Each path below is one point turned by a fixed rotation once a step. After each direction that follows a path, write how fast that rotation turns it, in degrees each step (0 if it stays still).
Each turn is a multiple of 5 degrees from 10 to 175, or 0.
Each row of a path follows its step; steps can be skipped.
Rotation 1:
step 0: [ -2  -4 -15  13  13  13 -10 -10  13  -1  -9  -4  30   7   3 -12 -13 -10
  -3  14   3  10  18 -12   9  -2  22   2  19  -1  17  -7  -8 -57  26 -20
 -13 -24  -5  18  -1  -6  -7  12]
step 1: [ -5  -7  -1   9  27  12 -12  -8  -6   3 -16  -8  -9  -6   2  11   7  -1
 -13   4  -3 -10   9   6  -1  -1 -24  -9   7 -42 -17   9 -30   6 -38 -27
   7  -9   2   2  14 -28 -13 -25]
step 2: [ -4  18 -16   6   5  -9 -20  13  17  -4  -8  -3  -6  15  11  18  -6 -16
  -6 -15  -4  14 -10 -19   6  -9  -9  25  -6 -26 -23  -4  40  11  -8  -9
 -15   7   5  -8  -5  48   1  -6]
step 3: [ 24   1  -9   4 -10   6  12   1   6   6   4  12  16  21 -21 -13  -7  -8
 -23  21  -4  18   1 -36  -6  -4  30   2  15  18 -23  -7 -12  -7 -19   8
  26  30  -3  12  11   2 -10  15]
step 5: [ -7   0 -24 -30   7  -4 -14 -16 -12  -3   8 -13 -25  20  24  15   8  -3
   9   6 -28  -4   7   0  -5   1   0  21  13 -16  17 -19 -22   6   1 -12
 -31  22  26   8  15   3  15  10]
step 7: [ 10 -16 -12  -6   7   2  16   7  23  15   2   5 -17   0 -44   1 -19  18
   2   0   0  -4   8 -13 -18  15 -41  12   5   9   0 -14  12  14  32  -1
  23  20 -14  -5  -5   1  -5 -14]
step 8: [-11 -28  13 -11   2   5  17   8  16  -1  14   6 -12   4  21  10  16  13
  18  -1  28  23   0 -24  -1  35  33  -7  12 -12  28   4 -10 -11   5   9
  -5   8   6   1  14  17  15 -13]
step 9: [ -1   0  36 -15 -11 -22  17 -19 -11 -37  20  12   4   8  15   9 -12  11
   3 -21 -14 -10 -24  24  -1  -4 -25   8  -3   0  -2   5 -23  -3 -19   8
   8   9  -2  16  24  -3  -8   1]
step 10: [ 17   6   6 -23 -23   4 -19  26   3   5  17  -6   3  13 -15  12  10  12
   4  15 -37  15  -3  15   2   2 -27 -18  -5   6   7  15  20  11  30  20
 -19 -15  -4 -14  -7  15  -7  16]
[  0   2   0   5  -3  -3   6   0  -4   0   0  -4   8  -1  -3  -2   1   1
   4  -5  -3  -6  -2   9   1   8  -6  -3   7   3  -1  -7  10   6 -10  -6
   0   1  -9  -1   6  -4  -6 -10]  135
[ 4  9 -2 -2 -2  5 -8  8  6  2  0  1  1 10  1  2  1 -5  9 -4 -8 -5  4 -5
  9  4  7  3 -1  3 10 -6  2  1  5 -2  5 -2  3  1  5  1  6 -7]  135
[ -3  -1   3  -3  -5   1  -7   7   3  -1  -9   4  -3  -3  -7  -4  -4   4
  -5 -10  -5   9   8   6   3  -5   4  -3   3  -2  -7  -7  -1  14   0   0
  -3   0   4   1  -4   5  -4  -1]  85
[ -2   1  13   3  -6  -7  -4  -5   1   2  -1   4  -3   2  -7  -5   1  -3
   8   2   3 -10   5  -6   5  -3  -9  -4   2  -4   1   2  -5   0 -10   3
   8  -2   3   6  -9   0   0   0]  135
[  8   1  -2  -3  -1   0  -3  -6   1   0   0  -1  -2   1  -1   7 -13   6
  -1   9   3   3  -1  -4   4   4   1  -5   1  11  -1   9  -1   7   1  -6
  -4  -8   0   8  -6  -3  -4  -9]  110
Rotation 2:
step 0: [-18  27 -10   9 -42   3  -2 -40 -22  -3  -4   1  14  23  13  -2 -20 -12
  42   7  38  12   3   8  23  15   5  13   9 -13 -12  -2  16 -31 -13  11
   8 -12   0  -6   0   4 -15 -14]
step 3: [  9  11 -18   7  38   5 -30  14 -23 -29 -26  -8 -36  -2 -21  19 -20  -2
   3   6 -20 -16  10   1  36   9  14   0   4 -11   5   3  26 -25 -27 -10
   3 -12  19  -1 -16  13  13  -3]
step 5: [ 14 -20 -23  -2 -16   0   6   7  34 -18 -34  -2 -14 -17   3 -13 -31  15
  12  26  15  29  31 -17   7 -36  13  16  10  17  -3  16   1 -19   3   1
  -1  -9 -24  10  -6  18 -20  -9]
step 6: [ 16 -22  12 -26  18  10 -19 -19  -5  11   6  28 -10  -1  -2   7  -2  20
  -1  10 -21  42   4  12   7 -21   2 -26  41  10 -17 -15 -28  20 -25 -10
 -16 -20  20 -14   2 -12  15   6]
step 7: [ -3   8 -14   5 -12  20 -16  -4  -5  14  -1  26 -16  -9   4   1 -15 -27
  28  16  18  11 -23  -3  22   1  23  -3 -12 -18 -42  32  -2  -9 -35  24
  32  22  15  -2  -5  10  12  -6]
step 8: [ -9 -19  11  28  16  24 -10 -51  -4 -13  -3 -26  -1   4  23   7  -2 -28
   6   1 -14   5  -2  27 -18 -13   0  16  36  14  22  19  -2 -22   3 -19
  26  -5  12   5  -9  19  10   4]
step 10: [ 12 -13 -16  -5 -10  -2 -34  -5   2  -3 -10  -8 -10  11 -13  13  16  17
  17   6  -5 -24  29 -12  12  -1  26 -23  16  -7   0   0  -5 -47 -21 -18
 -11 -24   5  15  32   8  41  -6]
step 11: [-16  -2  -2  19  -9  10 -11   9  -8  -6   6  25  -5  -6   5   6   3 -10
  34 -40  -7  36  17 -12  27  20 -12   6   0 -20   7 -28 -11  -2  10 -11
  16  10  42 -11 -25 -12  28 -12]
step 12: [-31 -18 -16   4 -11 -13   7  -6  13 -10  -8   0  -7   4  13 -35 -17 -10
  36   9 -43  -9  18  -2  10  -1  18  22   4  21 -19  15   3 -11  15   9
  -9   5   2  36 -10  36 -13 -22]
[ 2 -5  2 -5 -3 -3  0 -2  3  1  7 15 -4 -8  1 -7 -3 -4 -5  1 -9 -1 -7  1
  1  5 -3 -2  1 -7  4 -8  4 -9  1  6  4  7 -9  2  6 -2 -1 -4]  145
[  4   0  -9   4  -7  -2   3  -4   4 -10  -2   3  -8   3  -6  -2   5  -6
  -8  -2  12  -4  -1   7   5  -1 -10   3   3  -1   6   1   1   1   0  -4
  -7  -4  -3   0   5   3   6   5]  70
[  0   4   6   2 -10   4  11  -4  -5  -7   0  -1   5   2  -3  -3  -1   0
   2   7  -5   5  -5   2  -7  -6  -5  11  -2  -1   3   0   3  -3   5  -6
   1   6   1   9  -9   7   0  -4]  95
[ 1 -2  6 -3 -7  3  3  9  2 -6  0 -8 -9 -7 -2 -9 10  2  2 -1 -5  3  7 -5
  4 10 -4  1 -2  2 -2  0 -6 -7 -6 -8 -1 -4  0 -1 -3 -6 -7 -1]  55
[ -2  -2   5  -1  -2  -4   6  -6   5   5   4  -2   3 -10 -10   4  -7  -2
  -5  -3   3   1   8   3   4   1   7   4   4   6   8   9  -6   5   6   0
  -1  -2  -2   6   4  -2  -7  -8]  95
[  7  -1   2  -1  -1   5   7  -2  -2  -8  -1   9   5   2  -5  -4   3   6
   3  -7   4   0   5 -10  -9 -12   6  -9  -1  -5   2  -3  -2   3  -4  -2
   4  -7  -7   2   5  -5  -1  -3]  85
[  3  -2 -14   2   5  10   7   0   7   7   2   4  -1   7  -6   0  -2   1
  -5   8  -6  -4  -1  -8   1   7   4   0  -2   1   0   4   3  -5   4  -6
   5  -8   4   2  -1   6  -6   3]  160
[ -5  -5  -5   9  -1   4   4   0   2   1  -3   2   4 -10  15  -7   2   1
   2  -5  -2  -5   2   4  -3  -3  -1  13  -4  -2   5   2   1   4   1   3
   7 -10   3  -7   2  -1  -1  -2]  100
